Where one turn sends some rows of the set: a few examples, then the rows asked:
radok: [-42   2   3  12  11  23  -9  11  -5  -5  -8   4 -27]
gime: [-20  -1  -9 -13  -3   9   3  16 -48  10 -12  12  15]
gunor: [  9  11  17  -7 -14  -4   0  57   4 -12  22 -35  -7]
gis: [ 13  11  11 -22  -5 -11  -4  55  -3  -8  17 -33  -6]
Seze: [ 41  -8  -4   0  -3 -15   9 -20 -26 -22  -5 -34  -3]
mut: [ 33   2 -26 -10  14 -21 -22 -22  11   4   2  -2  22]
Meti: [-11   7 -33 -37  -4 -21   2  35 -31  -8   9 -16  -2]
Siso: [-19 -14 -28 -12  -7  -7 -35  -5   0  -9  40   3  15]
fod: [ 10  -3 -22 -23   0  28   5  16   8  19 -20  21   4]
vug: [  3  -9  17  -3   1 -35   8  -8 -22 -11  -8  16 -37]
fir: [ 11 -15  14 -12 -33  17  -8   4   3 -34  38 -19   7]
mag: [-22   6   2  -4 -23   8 -12  24  -8 -29  47 -15   3]
vogaz: [ 17 -12 -26  29  -5  -8  -5 -11  36  -1  -6 -10  14]
Mub: [ 14 -41 -19   3 -19  16  12   1 -26   1 -14  -7  23]
selid: [ 21  -2  22 -13 -15  14 -15  -8  27  -6  17  26  -5]
kunup: [ -5   7 -43 -24   1 -37 -13  33 -17  -2   2  -5  -4]
funu: [-25 -30  24  11 -11  14   3   7  -6 -17   8  20 -15]
med: [ 28 -37  13   2 -23  -6  -8 -21 -13 -24  15   0  10]
kebud: [ 13   9  34 -23 -14  -1 -10 -12  26  -2  16  22   0]
legin: [ 31  -6   3  22 -11 -10  14 -24 -42   0  -5 -14   7]
fibe: [ 22 -17 -16  -7   2  25   9   0 -30 -15  -4 -33  20]
vam: [-19  20  11 -16  24  -3 -23  -5 -25  -8  -3   8 -25]
lurit: [-10  18 -12  29  -8 -26 -15 -26  -8   0  35 -15 -10]
kub: [ 22  -9 -28  15  -1 -11 -18 -24  37 -13   4 -11  -4]
Moso: [-18  -2 -54   4   1 -19  -3   2 -12  15   2 -17  -4]
lafut: [  5  -4  20 -21   9 -13  -8  55  14  -8  -2 -29  -8]
zuv: [ 15   6  11 -13 -13 -20   3  54   4 -10  11 -36 -15]
ziro: [ -6  14  -8  14 -25 -38  16  17  -5 -18  15 -25 -29]
sep: [-18  -4   4 -15  15  10   5   8 -47   3 -12  13  -3]
bufe: [-24 -28  15   9 -36   1  -5   6   2 -21  16  18  -1]
Vinoz: [ 29  15 -29  -3  22  -8 -25 -27  -2  -1   1 -13   9]
gere: [-13  20 -11  36 -24 -31   0  16   4 -11  16 -18 -24]
tiz: [-22 -15   2 -11   6 -17 -20   3   9 -17 -11  11 -42]
Boto: [ 23 -35   4   7 -22  14  -1  -9   1 -37  10 -27   5]
zizek: [ 28  34   8  11  -3  -4  15 -10   5  17 -11   7 -22]
dume: [ 29  16  -3  11 -23 -23  22  -4 -13 -15   2 -38 -25]
Biz: [  3   5 -28  20   7  30 -17 -12  14  -2   9 -14  20]
per: [ 10  10  34 -16   7 -12 -15  42   4 -11   8 -31  -5]
kaz: [  5  12  24  -1   8  -8   0  50   6  -4  -6 -39 -10]
niz: [-21  17  -2  -4 -14   5 -30  24 -11 -17  45  -3  17]
nela: [ 11  16 -13  22   9  19 -12 -17   3   4  11 -12  36]
Zet: [ -2 -10 -12 -28  -6  13  10  15  20  18 -18  15   4]
ges: [ 13  -7 -35 -37 -13  13   8  24 -25  -7  -8 -27  12]
fepib: [  7   5   9   0 -15 -49   8 -15 -25  -7 -11   8 -22]
Kavir: [ 11  34  13   4  -1  -2  24  -7   3  22 -16   1 -11]

zizek -> selid
mut -> vogaz
Now these:
Vinoz -> kub
Seze -> Boto
ziro -> mag
gere -> niz
Mub -> legin
fir -> ges
Zet -> Kavir
sep -> vug
radok -> vam
kaz -> per
bufe -> gime
gis -> zuv
Siso -> Moso

Where one turn sends some rows of the set: a few examples, then the rows asked:
Bidot: [-19  -5   1  26 -22  -4 -10   4 -10 -29   0 -24 -18  18 -27 -19  40  35
  28  -1  52  13   2 -11 -15 -15  44  -4  -7 -33  38  23 -30   9  -6   2
   1  37  13   9  19  17  -6 -29 -15 -20]
Ves: [-19  -5  -1  26 -24  -4 -10   5 -11 -28  -1 -24 -19  20 -29 -21  40  37
  30  -2  49  14   1 -13 -18 -19  43   1  -6 -32  38  21 -30  12  -5   4
   2  36  14   6  18  19  -2 -27 -17 -17]
Vaz: [-22 -12   5  19 -27   1  -3  10  -4 -32   1 -21 -17  21 -22 -27  34  35
  36   0  40   4  11 -16 -23 -18  39 -12 -11 -43  38  17 -32  17 -12   4
  16  29  19   2  13  29  -8 -28 -10  -6]
Daraz: [-17 -15  10 -28   6 -10  49 -11   2 -18  19 -39  -6   4 -17 -11  26  -3
   2  -8 -19  20  24 -23 -16 -29  -3  13 -38 -21 -40 -25  20 -19  30  -3
 -13   3  -7  17 -13  33  19 -10 -34  28]
Butap: [-35   0  42  -8  31  -4 -10 -27  23 -16  10  -3 -13 -10  27  -4  11 -12
 -26  -9  -8  54  36 -13  21  10   4 -16 -11  -2  20  -9   6 -43  -4   6
  -8  21  -3 -16  -1  36   0  -6  -3  15]
vefev: [-20 -14 -14 -22  33 -20 -10 -34  30   6  23  11 -14  -3  16   8  48 -17
  17 -24   4  24  38  -3  -7 -24  -4  16   8   6  18  48  -1 -41  30 -36
   8   3 -17 -20   7  -5 -40 -45 -10  22]
dere: [-22 -11   5  20 -27  -1  -5  10  -2 -31   1 -20 -17  22 -21 -27  34  35
  38   1  39   4  10 -15 -24 -16  40 -12 -10 -43  38  20 -32  17  -9   3
  19  30  19   5  14  25  -7 -28 -11  -5]
zatul: [ 17 -13  24 -30  -1  -9  20 -37  28 -10  -5 -15 -22   0 -35  30  52  20
   4   6  -9  58  29 -40 -35 -51 -17  26 -41   0  -6  -1  13  13 -16  24
   1  -4 -12 -18  -5  34 -14 -10  -8  13]
takas: [-22 -12   6  20 -25   0  -4  10  -3 -33   1 -21 -16  19 -22 -26  34  33
  35   0  42   3  11 -16 -22 -16  41 -14 -12 -45  39  17 -33  14 -12   2
  16  30  19   5  14  28  -9 -29 -10  -8]
gobo: [-22 -11   4  20 -26   0  -5  10  -1 -32   1 -20 -15  19 -21 -26  34  33
  36   0  41   4  10 -15 -21 -13  41 -15 -11 -44  38  20 -32  15 -10   1
  17  31  19   6  15  25 -10 -29  -9  -6]
Gera: [  8 -12  35 -33  23  -7  19 -34  42 -29   1 -17 -15 -22 -19  48  43   0
 -14   5  17  48  39 -33  -3 -18   2 -12 -47 -14  -1   8   7 -18 -21  15
 -11   6 -14  -1  -2  24 -40 -16  13   2]
latez: [-17  -7   3 -27   4 -18  40  -5  20 -21  18 -33   1  -3  -3 -12  22 -11
   6  -6 -11  18  21 -12  -2   1   9  -6 -25 -22 -44   5  21 -32  48 -10
  -9  19 -11  44  -5  -4  12 -18 -23  29]
Dev: [-20  -6   3  26 -18  -1  -8   5 -11 -31   1 -25 -18  16 -29 -17  40  34
  25  -1  52  11   4 -13 -14 -18  44  -3 -10 -35  40  18 -30   8 -10   2
  -1  35  14   5  17  23  -6 -28 -15 -21]
lun: [-27  -4  37  -7  15  -3  -5 -29   8  -1   5  -3 -20   6  11 -16  19   5
 -15  -8 -28  62  31 -21  -5 -23 -13  17 -11   7  17 -25  10 -18  -7  15
  -1   8   0 -36  -5  56  21   3 -20  22]
gule: [-23 -21  -3 -25  45 -12  -1 -37  20   0  28   3 -18  -8  10  17  48 -21
   4 -28  10  21  46  -9  -4 -34  -6  15  -7   0  23  27  -6 -44  12 -34
  -2  -6 -14 -34   1  22 -46 -42 -12  15]
Nezom: [-19  -5  26 -18  25  -4  -1 -29  36  15  17 -22  23 -29 -11  39  48  13
 -14  27   3  20  46 -21 -24  -5  -2 -24  20 -19 -11  -7 -27 -25 -10 -27
  -5  -5 -16  -3  13  28 -39 -13  -6 -20]
zeler: [-13  -8  21 -16  11  -4   3 -32  22  28  13 -23  17 -14 -24  29  56  27
  -4  27 -16  26  40 -28 -47 -34 -16   6  21 -10 -13 -19 -23  -1 -11 -20
   0 -16 -14 -20   9  44 -21  -6 -21 -13]
Lupi: [-13   3   9 -14   7 -15 -11 -26  47  25  11 -13  27 -22  -5  25  50  19
   3  30  -8  25  32 -13 -29   7   0 -19  41  -8 -21  22 -21 -18  15 -29
   7   6 -21  17  20 -10 -30 -15  -5 -10]
kuz: [-19  -6   2  27 -21  -2  -8   4 -13 -28   0 -26 -19  20 -31 -19  41  36
  28  -2  49  13   3 -14 -18 -23  41   1 -10 -33  39  16 -30  12 -10   4
   0  34  14   3  16  25  -4 -27 -18 -18]
popat: [-19 -22  -7 -23  33 -13   0 -39  11   9  24   4 -21   5   1   9  53  -9
  13 -27  -4  26  43 -12 -23 -55 -16  37  -5   7  21  19  -2 -26  14 -28
   3 -14 -13 -46  -1  31 -31 -37 -23  21]
rav: [ 24  -2   4 -27 -20 -23   7 -33  46  -2 -12  -2 -17   6 -23  16  53  24
  23  12 -16  62  16 -28 -36 -29 -12  22 -15  10 -17  40  20  14  15  21
  15  13 -17  10   6 -17  -6 -15  -3  25]
tiri: [-13  -9  -2 -26  -6 -18  42  -8  12 -11  15 -32  -3   9 -13 -20  27  -1
  15  -5 -25  22  17 -17 -20 -19  -2  14 -23 -15 -46  -4  24 -16  48  -5
  -4  11 -10  32  -8   6  25 -14 -33  35]
Kop: [ 15   0  15 -29   3 -21   6 -29  60 -20  -6  -5  -9 -16  -8  34  44   4
   6   9  10  53  25 -21  -4   4   7 -14 -22  -4 -11  48  14 -16  12  11
   4  24 -19  26   9 -27 -33 -22  17  13]
Gagan: [-27   9  23  -3  10 -15 -20 -24  36  -4   2   9  -8  -1  33 -21  13  -5
  -6  -5 -19  60  23  -4  14  21   4 -10  12   8  10  22  13 -35  23   5
   6  32  -7   4   8  -5  11  -7  -3  26]
git: [-14 -17 -18 -21  21 -21  -8 -37  20  16  21  11 -18   9   6  -1  53  -6
  25 -25 -10  28  34  -7 -25 -44 -14  37  10  14  15  41   2 -23  32 -30
  13  -5 -14 -31   4   4 -26 -40 -22  28]
nas: [-22   4  19  -2  -6 -16 -16 -27  20  11  -2   8 -17  17  18 -32  21  11
   6  -5 -39  67  18 -13 -12 -11 -12  22  13  18   8   6  18 -10  20  14
  14  20  -4 -16   3  15  32  -1 -21  34]
Mita: [ -6  -1   5 -13  -7 -16  -7 -29  33  37   7 -14  20  -6 -19  15  58  33
  14  31 -25  30  27 -20 -53 -22 -15   9  42  -1 -22   9 -17   5  13 -21
  13  -5 -18   0  16   7 -10  -9 -21  -2]
fama: [-21 -13  15 -29  17 -10  47  -8  13 -27  22 -40  -2  -8  -8  -2  21 -14
  -5  -8  -5  15  29 -18   1  -8   8  -9 -39 -28 -37 -17  17 -36  30  -8
 -19  10  -9  30 -11  24   6 -15 -23  22]

fama -> Daraz
Dev -> kuz
Now these:
Lupi -> Nezom
lun -> nas
gobo -> takas
gule -> popat
zatul -> rav

